Each row has a name. After each piece below comes the name of the row it's from, unless a question asks for something else. Each question is about the rows just above it. Places in a row count from 1.

[ 0.91 -5.35  1.45 -0.36 -3.84  1.02  0.50 -3.13  1.97  4.60 -0.94 -2.08
  0.77  0.77 -4.10  6.11  0.77  6.73  2.30 -6.25 -1.97  0.38  0.58 -0.94
 -1.69 -2.06  2.86  1.06  3.77 -0.94 -0.95 -2.33  0.99] -> Nonaz
[-1.15  4.21 -1.47 -0.68  2.75 -0.03 -0.33  2.16 -1.45 -1.84  1.26  1.31
 -0.26 -2.01  2.59 -3.83 -2.15 -6.28 -2.20  4.20  1.53  0.30  0.60  0.81
  1.75  2.58 -1.96 -1.17 -3.14  1.46  2.90  1.66 -0.71] -> mume
[-1.41 -1.75 -0.10 -3.34 -1.80  2.57  0.96 -2.27  1.12  6.40 -2.31 -1.91
  0.94  3.92 -3.25  4.80 -0.55  0.03 -0.42 -4.43 -0.55  1.87  3.08  0.46
  0.53  1.55  1.69 -0.54  0.84  1.85  5.49 -1.49  0.55] -> buv
[-4.97 -6.61 -2.99 -6.17  1.27 -0.76  2.60  1.74 -1.95  8.01  4.05 -3.83
  4.11 -2.98 -2.01 -2.83 -0.31  2.93 -2.64  1.70  2.35 -3.59 -3.11 -0.64
  2.33  0.34 -1.93  1.43  0.33 -3.25  1.57  0.11 -0.59] -> Tad
[-2.76 -0.72  1.16 -3.95  1.06  1.10  3.66 -4.77  3.01  2.99 -3.35 -2.72
 -1.56  1.31 -2.27  1.57 -1.83  3.30  0.07 -4.70  0.43  1.02  0.77 -1.09
 -1.13 -2.27  0.92  0.52  1.02  0.69  0.32 -2.12  0.88] -> zat
[-1.93 -2.98  2.33 -2.83  0.11  0.33  4.06 -6.17  4.11  2.35 -3.83 -3.25
 -1.95  1.43 -3.11  2.60 -0.59  8.01  1.70 -6.61 -0.31  0.34 -0.64 -2.01
 -2.64 -4.97  1.74  1.57  2.93 -0.76 -3.59 -2.99  1.27] -> buki
[-0.10 -1.75  1.69  3.08  1.12  1.85 -0.42  3.92  0.84 -3.25 -2.31 -0.55
  0.03  4.80 -4.43  0.96 -0.55  0.94  1.55 -0.55 -1.41 -1.91 -2.27  0.53
  0.55  6.40  0.46  5.49 -1.49  1.87 -1.80  2.57 -3.34] -> Garik
[-3.32 -0.51  1.08 -4.77  1.30  1.47  4.08 -5.24  3.26  3.81 -3.72 -3.05
 -1.61  1.65 -2.56  1.82 -2.35  2.95 -0.27 -5.22  0.57  1.39  1.27 -1.03
 -0.91 -2.04  0.94  0.40  0.82  1.15  1.27 -2.33  0.96] -> bitog
[ 3.14 -4.73 -0.31  2.13 -5.79  1.35 -3.43  1.71 -1.31  4.70  0.71  0.21
  3.18  4.31 -2.96  6.55  3.75  1.43  1.52 -2.45 -2.56  0.47  1.80  1.22
  0.39  2.32  2.46 -0.14  2.40 -0.23  2.89 -0.30  0.16] -> Rap
[-2.38 -2.21  2.40 -3.20  1.11  0.11  4.58 -6.45  4.29  1.48 -3.99 -3.31
 -2.48 -0.93 -2.60  1.52 -1.12  7.88  1.46 -6.25  0.13  0.20 -1.00 -2.20
 -2.80 -5.39  1.27  1.65  2.58 -0.80 -4.25 -2.91  1.28] -> dur
Print row Garik. | [-0.10 -1.75  1.69  3.08  1.12  1.85 -0.42  3.92  0.84 -3.25 -2.31 -0.55
  0.03  4.80 -4.43  0.96 -0.55  0.94  1.55 -0.55 -1.41 -1.91 -2.27  0.53
  0.55  6.40  0.46  5.49 -1.49  1.87 -1.80  2.57 -3.34]
Put [-0.54  0.84  1.85  5.49 -1.49  0.55 -1.41 -1.75 -0.10 -3.34 -1.80  2.57
  0.96 -2.27  1.12  6.40 -2.31 -1.91  0.94  3.92 -3.25  4.80 -0.55  0.03
 -0.42 -4.43 -0.55  1.87  3.08  0.46  0.53  1.55  1.69] back in order: which row is it? | buv
Places of [-0.94] in row Nonaz: | 11 24 30
[-6.61 -6.17 -4.97 -3.83 -3.59 -3.25 -3.11 -2.99 -2.98 -2.83 -2.64 -2.01
 -1.95 -1.93 -0.76 -0.64 -0.59 -0.31  0.11  0.33  0.34  1.27  1.43  1.57
  1.70  1.74  2.33  2.35  2.60  2.93  4.06  4.11  8.01] is which row reordered? | buki
Print row Rap. | [ 3.14 -4.73 -0.31  2.13 -5.79  1.35 -3.43  1.71 -1.31  4.70  0.71  0.21
  3.18  4.31 -2.96  6.55  3.75  1.43  1.52 -2.45 -2.56  0.47  1.80  1.22
  0.39  2.32  2.46 -0.14  2.40 -0.23  2.89 -0.30  0.16]

[-1.62  2.18  4.78  4.24  2.04  1.05  1.62  1.71 -0.63 -3.98 -5.35 -3.65
 -0.99 -0.04 -0.90 -1.02  1.05  3.39  3.25  0.21 -2.83 -3.55 -2.66 -2.70
 -4.61 -6.17]  lek
[3.08 2.98 2.90 2.98 3.16 2.90 2.21 1.54 1.39 1.66 1.77 1.44 1.23 1.53
 2.28 2.86 3.13 3.09 3.31 3.78 4.04 3.62 2.70 1.87 1.53 1.33]  mulur
[ 1.98  1.88  2.15  3.89  5.67  5.39  2.72  0.06 -0.78 -0.18 -0.25 -1.60
 -2.64 -1.55  1.22  3.29  3.05  1.63  1.09  1.83  2.11  0.44 -2.20 -3.37
 -2.16 -0.34]  pof
[ 2.22 -0.70 -2.54 -1.82  0.16  1.22  0.86  0.82  2.67  5.40  6.28  4.48
  1.84  0.53  0.71  0.33 -1.59 -3.77 -3.75 -1.19  1.53  2.25  1.55  1.61
  2.92  3.99]  Mema
[ 1.73  1.78  1.97  2.48  3.02  3.06  2.70  2.19  2.12  2.36  2.37  2.06
  1.65  1.74  2.10  2.23  1.80  1.12  0.49  0.22 -0.17 -0.93 -1.83 -2.40
 -2.24 -1.94]  kune
[-0.17 -4.41 -7.66 -8.64 -7.69 -5.90 -3.77 -0.93  2.84  6.34  7.99  7.15
  4.76  2.16 -0.30 -2.80 -5.52 -7.31 -7.03 -4.66 -1.61  0.66  1.99  2.96
  3.76  3.47]  nikel
[ 0.58  1.41  2.30  3.92  5.21  4.58  2.12 -0.57 -1.93 -2.11 -2.39 -3.18
 -3.51 -2.10  0.48  2.41  2.35  1.10  0.04 -0.46 -1.46 -3.79 -6.65 -8.10
 -7.34 -5.60]  Las
lek without one entry, shuffled: [-2.66 -0.63  1.05 -3.98  4.24  4.78 -3.55  1.62  3.25 -6.17 -0.90  1.05
 -2.83  1.71  2.18 -1.02 -5.35 -0.99 -0.04 -4.61 -1.62 -3.65 -2.70  2.04
  0.21]. Gone: | [3.39]
Put [3.09 1.39 1.44 1.53 2.90 1.54 1.33 1.87 1.23 3.78 3.13 2.90 3.31 3.16
 4.04 2.21 2.86 1.66 3.08 2.70 3.62 1.53 2.98 2.28 1.77 2.98] back in order: which row is it? | mulur

[-2.71 -4.31  2.99  1.34  0.19  1.05  3.37  1.45  3.28 -0.29  0.51  1.36
 -0.19  2.05 -4.01 -2.89  0.06 -1.46  1.27 -1.94 -3.09] -> fon
[-1.08 -5.99  0.40 -0.78 -3.10  1.50  3.57 -0.40  1.72  0.72 -0.09  1.39
  0.98  3.88  1.44 -0.31  2.51 -5.10  1.71 -3.79 -0.25] -> gat
[-0.54 -1.80  0.09 -1.10  1.73 -0.77  5.21  5.53  6.02  0.95 -3.00  1.94
  1.09  3.28  0.15 -1.81 -2.18 -1.96  0.18 -1.79  3.74] -> gup
[-2.66 -3.15  2.17  3.33 -2.88 -1.94 -4.19  1.06  2.68 -0.29 -1.25  4.22
  0.19 -2.65 -1.46 -1.99 -0.75 -2.89  1.27 -3.60 -6.62] -> Vad
[ 4.22  1.84 -1.42  0.85  1.08  0.17 -3.56  0.96 -1.96 -4.59 -1.17 -0.41
  2.33  3.81  4.52 -3.02  0.10 -2.41 -0.11 -0.44  4.43] -> ruloz
[ 0.94 -1.72  0.58  2.77  0.76 -2.12 -2.28  1.11  0.94 -1.24  0.94 -0.92
 -1.18  2.01  2.36 -6.85 -0.21  0.54 -0.51 -2.63 -2.57] -> vules
[-1.17 -1.07  1.15  1.50  0.34 -1.65 -3.87  1.51  3.20 -2.39 -1.55  0.19
  0.27  1.72  3.06 -4.63 -0.51  0.36 -0.35 -3.34  1.21] -> vodu
[ 1.37 -1.00 -0.96 -3.18  0.05  0.79  5.90  1.67  6.89 -3.10 -0.36  2.46
 -0.47  5.39  3.15 -2.76  1.28 -0.39  1.51 -4.32  4.55] -> Gase
Shuffled gup with one entry gone: [ 1.73  1.94 -1.79  5.53 -2.18 -1.80  6.02  1.09 -1.96 -3.00 -0.54  5.21
  0.09 -1.10  0.15  0.95  0.18 -0.77  3.28  3.74], missing | [-1.81]
Places of [0.94] in row vules: | 1 9 11
Print row vules. | [ 0.94 -1.72  0.58  2.77  0.76 -2.12 -2.28  1.11  0.94 -1.24  0.94 -0.92
 -1.18  2.01  2.36 -6.85 -0.21  0.54 -0.51 -2.63 -2.57]
Put [-2.57 -2.63 -0.51  0.54 -0.21 -6.85  2.36  2.01 -1.18 -0.92  0.94 -1.24
  0.94  1.11 -2.28 -2.12  0.76  2.77  0.58 -1.72  0.94] back in order: which row is it? | vules
Print row vodu. | [-1.17 -1.07  1.15  1.50  0.34 -1.65 -3.87  1.51  3.20 -2.39 -1.55  0.19
  0.27  1.72  3.06 -4.63 -0.51  0.36 -0.35 -3.34  1.21]

[ 2.81  3.12  1.39  1.63  3.63  3.69  2.37 -0.67 -2.68 -4.24 -3.61  0.14
  3.23  6.21  6.56  5.27  4.28  4.64  4.86  6.54  6.04  4.68  2.82 -0.58
 -3.70 -1.65  0.75  2.60  3.36  5.34  5.49  5.10  2.93  5.87  6.70  7.63
  5.78  3.16  0.53 -1.38 -3.22] = Rodev
[ 1.11  2.08  2.55  3.28  1.96 -0.34 -2.10 -3.43 -2.54 -0.03  2.83  5.26
  7.28  6.11  4.28  3.87  4.84  5.52  6.43  4.81  3.24  0.13 -2.58 -1.38
  0.20  3.21  3.60  5.10  5.39  3.58  4.18  5.59  6.30  6.87  6.99  3.24
  0.82 -2.59 -2.97 -1.32  0.50] = mor
[ 1.99  1.63  1.94  2.54  3.50  2.09 -0.30 -2.83 -3.51 -3.26  0.11  2.86
  5.68  6.66  5.42  4.68  3.87  2.09  5.85  6.59  4.56  2.17 -0.56 -2.40
 -2.20  0.21  2.07  4.69  5.42  4.63  4.62  4.81  4.41  6.33  7.49  2.08
  4.00 -0.27 -2.07 -2.12  6.33] = gato
Print row mor. | [ 1.11  2.08  2.55  3.28  1.96 -0.34 -2.10 -3.43 -2.54 -0.03  2.83  5.26
  7.28  6.11  4.28  3.87  4.84  5.52  6.43  4.81  3.24  0.13 -2.58 -1.38
  0.20  3.21  3.60  5.10  5.39  3.58  4.18  5.59  6.30  6.87  6.99  3.24
  0.82 -2.59 -2.97 -1.32  0.50]
Places of [2.09] in row gato: | 6 18
Print row gato. | [ 1.99  1.63  1.94  2.54  3.50  2.09 -0.30 -2.83 -3.51 -3.26  0.11  2.86
  5.68  6.66  5.42  4.68  3.87  2.09  5.85  6.59  4.56  2.17 -0.56 -2.40
 -2.20  0.21  2.07  4.69  5.42  4.63  4.62  4.81  4.41  6.33  7.49  2.08
  4.00 -0.27 -2.07 -2.12  6.33]

[-1.07 -0.44 -0.14  0.47 -0.96  0.24  0.99 -1.05 -0.92  0.31 -1.04  0.49
 -5.88  1.44  0.33  0.44  0.75 -0.36 -1.01  1.27 -1.52  0.88  1.73  0.83
 -1.49  0.68  0.06 -0.66 -4.67  2.43  0.12  0.20 -0.09 -0.49  0.64 -0.18
  0.36 -0.32 -0.54 -0.11  0.82 -0.65  2.34  0.17 -0.85 -0.29 -0.15  0.00
  5.22  1.05 -0.02  1.61 -0.37 -0.39  0.52  0.65 -0.51 -0.45  1.39  0.59
  0.71] : lakid
[-1.07 -0.44 -0.14  0.47 -0.96  0.24  0.99 -1.05 -0.92  0.31 -1.04 -0.48
 -5.88  1.44  0.33  0.44  0.75 -0.36 -1.01  1.27 -1.52  0.88  1.73  0.83
 -1.49  0.68  0.06 -0.66 -4.67  2.43  0.12  0.20 -0.09 -0.49  0.64 -0.18
  0.36 -0.32 -0.54 -0.11  0.82  1.76  2.34  0.17 -0.85 -0.29 -0.15  0.00
  5.22  1.05 -0.94  1.61 -0.37 -0.39 -1.02  0.65 -0.51 -0.45  1.39  0.59
  0.71] : med
[ 1.44  0.33  0.68 -0.14  0.17 -1.52 -0.11  5.22 -0.48  2.34 -0.49 -0.45
  0.47  0.88 -0.96 -0.54 -1.04 -0.15  0.64  0.71 -1.07  0.06  0.12  0.75
 -0.94  0.44 -0.29  1.73  0.36 -0.18  0.83 -1.01 -0.37 -0.85 -0.51 -0.32
 -0.36  0.20 -0.93  0.31 -1.49  0.65 -0.09  0.24 -4.67 -0.44 -0.66  1.39
  0.59 -1.02 -0.39  0.00  0.99  0.82  1.76  1.05  1.27  1.61  2.43 -1.05
 -5.88] : dano
Put [-0.37 -0.39 -1.02  0.65 -0.51 -0.45  1.39  0.59  0.71 -1.07 -0.44 -0.14
  0.47 -0.96  0.24  0.99 -1.05 -0.92  0.31 -1.04 -0.48 -5.88  1.44  0.33
  0.44  0.75 -0.36 -1.01  1.27 -1.52  0.88  1.73  0.83 -1.49  0.68  0.06
 -0.66 -4.67  2.43  0.12  0.20 -0.09 -0.49  0.64 -0.18  0.36 -0.32 -0.54
 -0.11  0.82  1.76  2.34  0.17 -0.85 -0.29 -0.15  0.00  5.22  1.05 -0.94
  1.61] back in order: which row is it? | med
Print row lakid. | [-1.07 -0.44 -0.14  0.47 -0.96  0.24  0.99 -1.05 -0.92  0.31 -1.04  0.49
 -5.88  1.44  0.33  0.44  0.75 -0.36 -1.01  1.27 -1.52  0.88  1.73  0.83
 -1.49  0.68  0.06 -0.66 -4.67  2.43  0.12  0.20 -0.09 -0.49  0.64 -0.18
  0.36 -0.32 -0.54 -0.11  0.82 -0.65  2.34  0.17 -0.85 -0.29 -0.15  0.00
  5.22  1.05 -0.02  1.61 -0.37 -0.39  0.52  0.65 -0.51 -0.45  1.39  0.59
  0.71]

[ 0.04  0.01 -0.45 -0.23 -0.30 -0.78 -0.17 -0.27 -0.35 -1.10 -1.24 -0.31
  0.47  0.46  0.01  0.71 -1.30 -0.02  0.24 -1.61  0.43 -0.57  0.24 -1.94
  0.31  0.53  0.67 -0.58  0.70  0.08 -0.86  0.02  0.16  0.35]  Manak
[ 1.15 -0.11 -3.02 -0.73 -0.38 -4.07 -0.74 -1.45 -0.89 -5.78 -5.49 -1.25
  3.13  2.57 -0.07  3.63 -5.33 -0.96  1.92 -7.68  2.77 -3.66  0.90 -9.26
  1.29  2.19  2.13 -2.56  3.71  0.68 -3.56  0.10  2.13  1.92]  Buka
[-0.25  0.01  0.60  0.09 -0.01  0.84  0.16  0.47 -0.04  0.93  1.11  0.29
 -0.60 -0.61 -0.03 -0.90  1.04 -0.02 -0.22  1.61 -0.54  0.62 -0.38  2.00
 -0.49 -0.40 -0.55  0.21 -0.72 -0.07  0.66 -0.27 -0.33 -0.31]  Lim
[-2.43 -0.21  3.60  0.16 -1.62  3.49  0.26 -0.34  0.91  6.11  2.81  0.09
 -4.25 -1.55  0.68 -1.89  2.32  3.51 -3.89  4.47 -3.25  4.76  1.17  5.26
  0.79 -1.23  1.50  3.32 -3.09 -1.20  2.21  2.06 -5.30 -1.86]  Faf
[ 1.54  0.09 -2.17 -0.08  1.03 -2.01 -0.11  0.55 -0.72 -4.03 -1.43  0.03
  2.68  0.72 -0.49  0.79 -1.20 -2.55  2.69 -2.33  1.97 -3.06 -2.46 -2.67
 -0.86  0.68 -1.30 -2.47  1.81  0.88 -1.35 -1.72  3.66  1.21]  mese
[-0.73  2.13  3.13  0.10  2.77  0.90  1.29 -0.11 -9.26  2.19  3.63  1.92
 -5.33 -0.07 -3.66  1.92 -1.45 -5.49 -5.78 -3.02  2.13  1.15  0.68 -0.89
  2.56 -7.68 -2.56 -0.74 -0.38 -4.07  3.71 -3.56 -1.25 -0.96]  Posa
[ 0.70  0.04 -1.32 -0.30  0.16 -1.49 -0.19 -0.15 -0.49 -2.60 -1.76 -0.31
  1.52  0.73 -0.14  1.01 -1.64 -0.98  1.26 -2.50  1.19 -1.81 -0.20 -2.91
 -0.03  0.76  0.09 -1.43  1.44  0.45 -1.35 -0.57  1.64  0.85]  Ziti
[ 1.92  1.15 -0.11 -3.02 -0.73 -0.38 -4.07 -0.74 -1.45 -0.89 -5.78 -5.49
 -1.25  3.13  2.57 -0.07  3.63 -5.33 -0.96  1.92 -7.68  2.77 -3.66  0.90
 -9.26  1.29  2.19  2.13 -2.56  3.71  0.68 -3.56  0.10  2.13] is which row reordered? | Buka
Which entry of mese is missing from [ 1.81 -2.55  1.21 -0.08 -0.11  3.66 -0.49 -1.35  1.97  2.69 -1.72 -0.86
  0.09  1.03 -2.67  2.68 -2.17 -3.06  0.55 -1.20  0.72  0.68  0.79  0.03
 -4.03 -2.46 -2.33 -2.01 -1.43 -0.72  0.88  1.54 -1.30]? | [-2.47]

[-2.12 -2.36 -2.05 -2.15 -2.15 -1.97 -2.16 -2.05 -2.52 -2.68 -1.95 -2.06
 -1.97 -2.32 -2.25  3.17  2.88  1.44 -2.16 -2.67 -2.57 -2.50 -2.15  1.45]  Baneg
[ 2.83  2.67  0.65 -0.69  2.67  0.20  0.63  2.89  2.49  0.52 -0.02  1.84
  0.20  2.94  0.08  2.43  2.86  2.67  2.98  2.67  2.79 -2.48  0.28 -2.31]  Pag
[-2.50 -2.15 -2.05  1.44 -2.15 -2.16 -2.06 -2.35 -2.57 -2.05 -1.95 -1.83
 -2.16 -2.68 -2.32 -1.97 -2.67 -2.15 -2.52 -2.15 -2.25  2.88 -2.12  3.17]  peg
[-2.68 -2.67 -2.57 -2.52 -2.50 -2.35 -2.32 -2.25 -2.16 -2.16 -2.15 -2.15
 -2.15 -2.15 -2.12 -2.06 -2.05 -2.05 -1.97 -1.95 -1.83  1.44  2.88  3.17] is which row reordered? | peg
Put [-2.15 -1.95 -2.25 -2.05 -2.32 -2.35 -2.68 -2.05  3.17  2.88 -2.12 -1.83
  1.44 -2.06 -2.67 -2.15 -2.57 -2.15 -2.52 -2.16 -1.97 -2.16 -2.15 -2.50] back in order: which row is it? | peg
Places of [1.44] in row Baneg: | 18
Print row Pag. | [ 2.83  2.67  0.65 -0.69  2.67  0.20  0.63  2.89  2.49  0.52 -0.02  1.84
  0.20  2.94  0.08  2.43  2.86  2.67  2.98  2.67  2.79 -2.48  0.28 -2.31]
Print row peg. | [-2.50 -2.15 -2.05  1.44 -2.15 -2.16 -2.06 -2.35 -2.57 -2.05 -1.95 -1.83
 -2.16 -2.68 -2.32 -1.97 -2.67 -2.15 -2.52 -2.15 -2.25  2.88 -2.12  3.17]

[ 3.00 -6.58 -0.17 -0.28]  pana
[ 3.71 -1.33 -1.27 -5.33]  Suso
[-4.77  5.27  0.87 -3.58]  Gop
[ 0.47  0.28  0.37 -3.13]  gak
[ 0.39 -0.38 -1.10  0.97]  venat
[0.48 2.29 5.34 5.62]  bisut
[-0.95 -1.07  6.67  6.48]  sug
Put [-1.07 -0.95  6.48  6.67] back in order: which row is it? | sug
Print row gak. | [ 0.47  0.28  0.37 -3.13]

[-2.23 -1.99  0.61 -0.24  1.03 -2.25 -0.10  2.63  2.46 -2.00  1.03 -0.91
 -2.00  0.39  1.52  0.39 -0.70] = Gazu
[ 1.53  0.39 -1.11 -0.24 -0.10  0.61 -0.92  0.43 -0.10  1.91 -2.00  2.46
  2.18  1.53 -1.22 -0.10  0.13] = Vige
[-7.07  0.39  0.25  0.79 -0.70  0.61 -0.77  0.62 -0.10 -3.15  1.57  0.69
 -4.45 -3.72 -4.23  4.56  0.13] = betu
[-2.25  0.39  1.03 -0.24 -0.70  0.61 -0.92  1.03 -0.10  1.03 -2.00  2.46
  0.47  2.63  1.00 -2.23  0.13] = Geliv
At which places does Geliv hold [1.03]? | 3 8 10
[-2.25 -2.23 -2.00 -0.92 -0.70 -0.24 -0.10  0.13  0.39  0.47  0.61  1.00
  1.03  1.03  1.03  2.46  2.63] is which row reordered? | Geliv
Every place of [-2.00] in Gazu: | 10 13
Places of [1.53] in row Vige: | 1 14
[-0.24  1.00 -2.23  0.13  0.39 -2.00  1.03 -0.92  2.46  0.61 -0.70  1.03
  2.63  0.47 -2.25 -0.10  1.03] is which row reordered? | Geliv

[-0.46  0.23 -0.38 -0.14 -0.19  0.46 -0.46 -0.19 -0.24  0.21] : kime
[ 7.71 -2.52 -3.37 -5.24 -3.89 -3.84  7.50 -4.30 -3.63 -7.63] : ziv
[-2.52  7.50 -3.89 -5.24 -7.63 -3.63 -3.84  7.71 -3.37 -4.31] : fomek
[-1.91  6.94 -5.24 -4.02 -5.06  6.85 -2.63 -4.94 -5.23 -0.15] : zud
Which row holds these entries in another order? [-7.63 -5.24 -4.30 -3.89 -3.84 -3.63 -3.37 -2.52  7.50  7.71] | ziv
Print row fomek. | [-2.52  7.50 -3.89 -5.24 -7.63 -3.63 -3.84  7.71 -3.37 -4.31]
Print row kime. | [-0.46  0.23 -0.38 -0.14 -0.19  0.46 -0.46 -0.19 -0.24  0.21]

